(in the rows, 128 means zero)
name the system of each run:
path 1, J (8 x 18):
[[119 108 142 119 126 123 104 150 123 113  87  63 122 131 146 135 113 134]
 [ 95 127 121 128 155 134 148 135 120  84 124 138 132 161 150 154 117  93]
 [145 149 130 101 159 133 138  98 131 135 101 151 126 138 165 129 182 144]
 [113 145 129 130 134 131 119 129 170 160  98 125 152  74 154 147  93 137]
 [108 131  83 139 130 159 158 142 115 106 127 156 154 102  82 130 125 123]
 [151 125 121 100 114 124 111 147  96 123  87  95 116 130 111 105 177 168]
 [ 95 112 139 127 130 119 101 158 138 102 100  81 119 139 152 146  75 115]
 [105 137 125 122 164 148 159 106 101  77 133 165 125 170 139 147 150 101]]
path 2, L (8 x 18):
[[ 70 161  91 114 134 113 106 178 179 121 102 158 132  96 130 132  80 140]
 [189 134 117 163 113 160 124  96 164 160 181 170 119 127 108 129 168 118]
 [134 153 202 117 115 125 108 111 102 145  95  70 138 105 164 149 127 144]
 [115  63  87 139 120 148  99 149 141  92 111  92 109 134  85 124  86 129]
 [149 115 123 137 133 125 195 104  65 131 164 150 152 151  99 103 173 110]
 [ 74 172 152  75 144  68 122 148 125 123  99 139 116 144 176 114 114 152]
 [125 123  74 167 131 145 112 157 212 131 154 168 125 122 127 145 101  94]
 [185 175 161 139 107 157 136  99 105 174 141 134 151  93 120 135 193 140]]
path 3, Q (8 x 18):
[[ 74 142 157 100 148  73 154 125 144 177  95 120 169  70 182 122  62 150]
 [160 163  95 177  91 127 122 158 173 162 213 191 114 137  93 118 145 101]
 [184  80 129 104 126 143  67 112 140 131  70  61  86 139 133 113 167 180]
 [ 70 158 194 137  97 132 133 115  92 124 140 110 162  66 111 157  42 129]
 [168 102 105 171 112 117 162 153  90 116 205 141 119 201  97 110 175  69]
 [107  82  88  67 162  91 117 161 124 115  28  76 120 132 154  92 132 176]
 [ 70 159 148 152 127 103 146 117 181 167 177 184 160  77 149 149  25 106]
 [234 126  97 167 103 135 117 146 156 172 179 140 102 164 115 103 225 116]]
path 4, P (8 x 18):
[[ 93 133  59 130 140 190 114 177 119  44  82 133 127 134  84 159 140 112]
 [144 109 151  93 181 162 119  69 115  86  71 110 107 165 181 153 171 135]
 [117 189  96 120 167 138 166 160 146 136  90 163 175 109 176 152 176 103]
 [153 170 116 140 132 198  91  94 175 116 134 187 103 121 114 161 164 130]
 [126 149 137  96 144 151 166  62  83 138 117 177 147  93 100 113 169 171]
 [ 69 130  83 119 145 166 144 134 111  72 103 166 145 107  79 140 106 129]
 [120 109 130 110 159 167 123  97  89  54 104 123 102 183 128 146 162 122]
 [113 161 117  92 166 129 140 155 116 107  51 111 147 131 176 145 172 126]]
path 5, J (8 x 18):
[[145 108 130  92 135 119 125 107 102 133 101 113 109 141 125  98 159 166]
 [ 91 148 150 126 123 110 104 157 148 127 117 110 125 119 156 147  79 121]
 [122 132 106 133 146 166 144 102 124  91 145 174 123 147 106 143 139 110]
 [165 147 156 112 123 133 118 114 114 159 104 105 131 109 141 124 173 156]
 [113 117 112 156 122 129 124 166 165 134 125 105 150 102 136 147  77 101]
 [123 109  99 119 144 132 172 118  81 103 134 155 140 148  99 109 158 124]
 [136 141 145  94 123  94  97 143 134 148  93 103 108 131 160 111 146 165]
 [ 79 120 129 140 135 141 114 125 158 104 134 139 126 122 130 157  56 106]]
path 6, W (8 x 18):
[[153 155 218 128  72  96  89  98 106 171 181 107  93 127 121 111 114 157]
 [120 150 190 160  99 180 120  98 107 129 129  88 172  55 114 181  80 120]
 [153  59  74 178 109 179 145 144 124 125 128  86 160  84  57 131 107 110]
 [152  77  85 140 166 117 222 108  96 141 153 151 171 141 123  99 163  99]
 [ 73 111 102  87 181  61 170 126 165 155 115 174 138 129 177  95  83 142]
 [148 108 164 102 114  63  77 109 179 183 144 122  69 151 164  87 103 170]
 [142 179 225 117  90 132 104  75  87 160 137 107 129  87 126 138 129 169]
 [101 112 150 163  97 193 108 110 107  97 125  89 155  66  68 170  55 122]]
path 7, L (8 x 18):
[[101 138 109 126 146 144 116 153 160 114  82 117 143 102 152 154 108 122]
 [161 113 104 137 134 169 128  91 140 130 135 160 123 117  97 125 158 141]
 [120 132 184 108 140 128 133  78 102 124 118 115 129 127 155 141 123 139]
 [ 88 114 109 132 128 150 108 144 136  83 119 129 115 130 100 141  85 125]
 [150 145 118 142 124 148 147 117 101 113 163 159 127 152 101 126 176 107]
 [112 164 155  99 142 113 116 142 125 115  94 114 119 142 176 139 146 133]
 [128 105  77 145 146 159 116 148 179 115 108 132 128 120 125 145 117 116]
 [164 135 137 128 135 154 158  79 107 149 129 145 149 109 119 127 174 140]]
path 8, H (8 x 18):
[[176 145 149 143 119 128 157 101  92 142 183 154 124 163 117 113 192 114]
 [178 132 140 137  93 114  84 135 168 189 133 103 107 110 131 109 148 158]
 [145 116 123 179 119 191 104 120 177 122 144 115 134 107 124 183  98  90]
 [107 129 119 149  85 136 134 151  80 105 171 136 137 116  44 116  98 126]
 [106  73 122 113 130  64 115 136 152 140 149 124  96 158 135  87  65 141]
 [140 124 142 153 159 124 169  96 140 131 184 165 134 178 176 148 136  72]
 [183 167 137 130  94 124 126 124  98 159 163 149 115 137  97  98 206 153]
 [174 100 142 147 106 138  67 129 191 172 111  77 108 101 149 135 110 145]]
path 9, H (8 x 18):
[[154  96  69 172 166 195 150 122 185 126 118 141 158 109 140 171 136  80]
 [122 130 121 129  97 151 162  94  73 140 149 158 157  69  38  99 131 165]
 [ 86 114 152  94 134  83  88 103 183 156 118 140  97 105 154 107  45 177]
 [ 99 164 177 139 155 153 137  86 116  74 161 165 119 180 170 186 119  71]
 [146 174 149 108  79  89 116 173  53 118 141 107 105 167  95  91 200 149]
 [173  72 103 138 138 111  91 168 199 156  83  52 110 143 192 130 129 120]
 [143 126  81 184 141 201 185 135 121 111 144 146 191  98 104 173 154  61]
 [116 113  95 100  93 109 132 118  98 154 125 155 126  77  33  56 119 208]]
path 10, Q (8 x 18):
[[155  49 125 133 127 171 139  87  91 121  92  59 150  92  89 125 120 149]
 [ 92 110 144 120 127  98 193  96  60 137 167 150 166 106  86  94  91 137]
 [128 120 103  98 133  56 142 147 117 137 166 175  90 193 125  65 156 140]
 [ 98 151 139  87 133  72  68 160 190 150  87 117  88 137 183 115 101 163]
 [139 174 158 184  90 143  82 158 188 157 169 117 129 107 149 175  92  92]
 [204  87 110 177  96 189 111 145 116 121 121  54 133 125  93 146 172 105]
 [ 97  64 126 118 137 147 164 100  69 103  89  77 168  84  84 120  81 148]
 [102 109 122 130 140  77 212 107  86 147 197 183 153 144 109  86 108 110]]
path 11, C (8 x 18):
[[ 94 123 160 141 131 116 124 109 152 134 159 137 126 123 151 144  54 110]
 [142 143 105 176 108 150 154 153 125 130 165 139 157 116 100 143 138  85]
 [142 130 144 127  83  91 110 142 127 174 143 107 124 101 103  93 116 162]
 [ 96 142 136 127 149  87 152 127 160 153 157 169 136 136 172 129  93 107]
 [171 163 118 159 113 161 133 123 138 143 162 158 135 122 109 141 182 112]
 [129 134 191 120  93 115  99  89 115 155 144 113 109 107 113 115  97 166]
 [ 83 135 127 151 146 132 151 127 156 118 153 159 150 120 147 159  70  86]
 [171 134 102 168  87 154 125 165 119 138 161 122 138 119  76 123 166 110]]
path 12, C (8 x 18):
[[143 167 165 144 118 124 139  84 155 179 178 179 137  99 138 131 119 127]
 [136 147 160 163 102 152 120  86 141 145 190 167 127 102  99 145  99 118]
 [109 153 155 161  84 131 122 136 122 140 182 142 140  97  87 137  76 113]
 [117 154 128 162  90 102 124 177 148 159 170 135 145 108 114 128  86 105]
 [148 153 134 158  97  90 137 165 143 183 178 136 141 123 138 113 125 108]
 [153 159 158 144 115 104 141 111 152 193 168 152 144 106 154 120 131 128]
 [144 141 160 153 119 139 140  76 150 167 177 167 136 105 133 137 115 121]
 [127 143 152 158 100 152 130  95 125 139 181 159 137  98  90 139  94 122]]
path 13, W (8 x 18):
[[ 91  90 171 116 154 146 141  78 111 119  81  79 159  85 156 153  67 138]
 [139  65 113 141  86  96 128 159  93 141 147  75 124 128  75  85 102 140]
 [133 127 172 153 136 103 197  97  93 162 180 132 172 131 155 132 122  88]
 [100 115 103 136 137 102 137 154 184 176 108 122 162  71 150 127  66 133]
 [190  89 130 143 110 118 121  89 153 186 171 135 107 125 105  88 144 155]
 [110 139 172  99 147 139 168  52  91 143 112 148 159  82 133 127 123 158]
 [ 93  65 118 118 124 126 109 121 133 107 113 101 114 116  98 115  45 147]
 [173  78 161 143 114  98 154 116  76 149 157  71 132 159 130 104 150 112]]
path 14, P (8 x 18):
[[157 139 109 167 124 145 172 159 109 134 149 117 169 132 129 147 175  76]
 [168 106  97 116 125 153  86 121 170 145  96 119 101 109 112 113 155 170]
 [106 111 128 113 170 104 175  80 146 155 142 177 146 118 154 117  96 129]
 [114 156  97 137 106 123 125 168 116  93 166 170 104 165  84 116 144 113]
 [115 138 174  85 118 123  86 102 102 110  90 100 100 126 130 126 123 173]
 [ 90 143 145 147 140 132 167 141 112 124 123 113 182 102 157 165  89  87]
 [182 117 110 167 107 178 103 145 131 107 138 102 117 152 105 148 176 101]
 [153 103 124  95 153 116 137  96 140 171  81 112 134  98 153 102 149 175]]

runs to name:
path 15 (2 x 18):
[[ 90 118  99 111 167  60 189 171 123 147 119 136 162 142 176 103 116 108]
 [193 142  78 122 145 141 137 129 160 160 121 166 121 138 134 107 221 139]]

C
path 16 (2 x 18):
[[147 182 179 145  98 143  75 105 173 152 158 147  97 119 142 152 125 133]
 [140 141 159 164  82 164  70 143 116  88 153  92  95 148  98 159 121 106]]

H
path 17 (2 x 18):
[[141 116  73 153 132  96 161 178 131 127 175 156 125 181 119 105 155  83]
 [133  92  85  92 161 107 106 140 178 149  59 107 116 114 164 106 124 168]]

Q
path 18 (2 x 18):
[[105  94 100 131 177 117 162 113 157 116 135 159 137 152 160 136  98  95]
 [147 113 116 103 139  77 117 155 148 166 104 112 111 143 162  92 149 158]]

W
path 19 (2 x 18):
[[130  98  98 130 139 150 112 108 161 113 135 157 101 140 111 124 116 135]
 [123 149 169 120 113 129 137 108  83 131 127 114 140 111 119 128 135 145]]

J
path 20 (2 x 18):
[[127 169 167 137 112 138 135 112 115 149 137 132 155  89 130 148 126 127]
 [125 106 109 148 124 166 113 120 150 122 125 122 136  94  98 141  96 128]]

W
path 21 (2 x 18):
[[158 104  99 165 105 179 131 159 109 120 103  66 163  93  89 148 147 110]
 [171  41  95 128 166 147 135  89 165 143  98  98 125 131 147 116 129 136]]

P
path 22 (2 x 18):
[[178  83  98 125 123 113 152 133 117 166 116 104 140 119 111  85 165 148]
 [110  92 144 101 151  75 161 104 123 163 117 117 145 120 162 100  89 145]]

L
path 23 (2 x 18):
[[100 143 139 100 143 133 132  91  94  84 137 175 101 163 110 122 144 143]
 [ 93 168 135 129 146 136 119 140 141  91 131 155 120 158 157 163 121  92]]

L
path 24 (2 x 18):
[[133 131 133 160 120 164 132 110 121 109 169 147 129 132 105 151 125 102]
 [117 143 143 134  87 126 112 144 110 136 136 107 139  97  88 123 105 144]]

C
path 25 (2 x 18):
[[127  92 100 141 124 104 124 182 135 122 116  87 127 146 134 118 114 110]
 [153 157 132 139 121  97 155 142 120 160 163 147 140 144 142 115 163 108]]

W
path 26 (2 x 18):
[[ 75 136 123 134 106 116 103 174 121  84 130 117 115 135 105 136  73 123]
 [153  91 127 158 143 109 153 140 148 143 151 100 138 160 172 137 119  80]]

Q
path 27 (2 x 18):
[[154 163  88 146 110 138 133 154 150 153 149 166 141 107  97 117 161 128]
 [133 130 108 123 164 167 138  81 164 122 119 181 124 122 133 145 141 130]]

W
path 28 (2 x 18):
[[144  72  98 112 170 161  90 116 152  73  82 106  80 194 157 141 157 123]
 [138 139 138 147 125 127 198 150  64 151 123  87 202  98 133 136 155  98]]

H
path 29 (2 x 18):
[[139  81 107  93 128  99 134 140  82 121 106  98 113 154 103  79 154 163]
 [ 91 147 176 117 133  86 159 118  88 117 166 150 131 161 148 125 102 108]]

W
path 30 (2 x 18):
[[108 104  53 104 148 121 133 173 145 113  74 132 133 115 111 104 130 149]
 [142 119 130 117 140  96 134 110 122 121 169 167  89 196 137  99 161 125]]

W
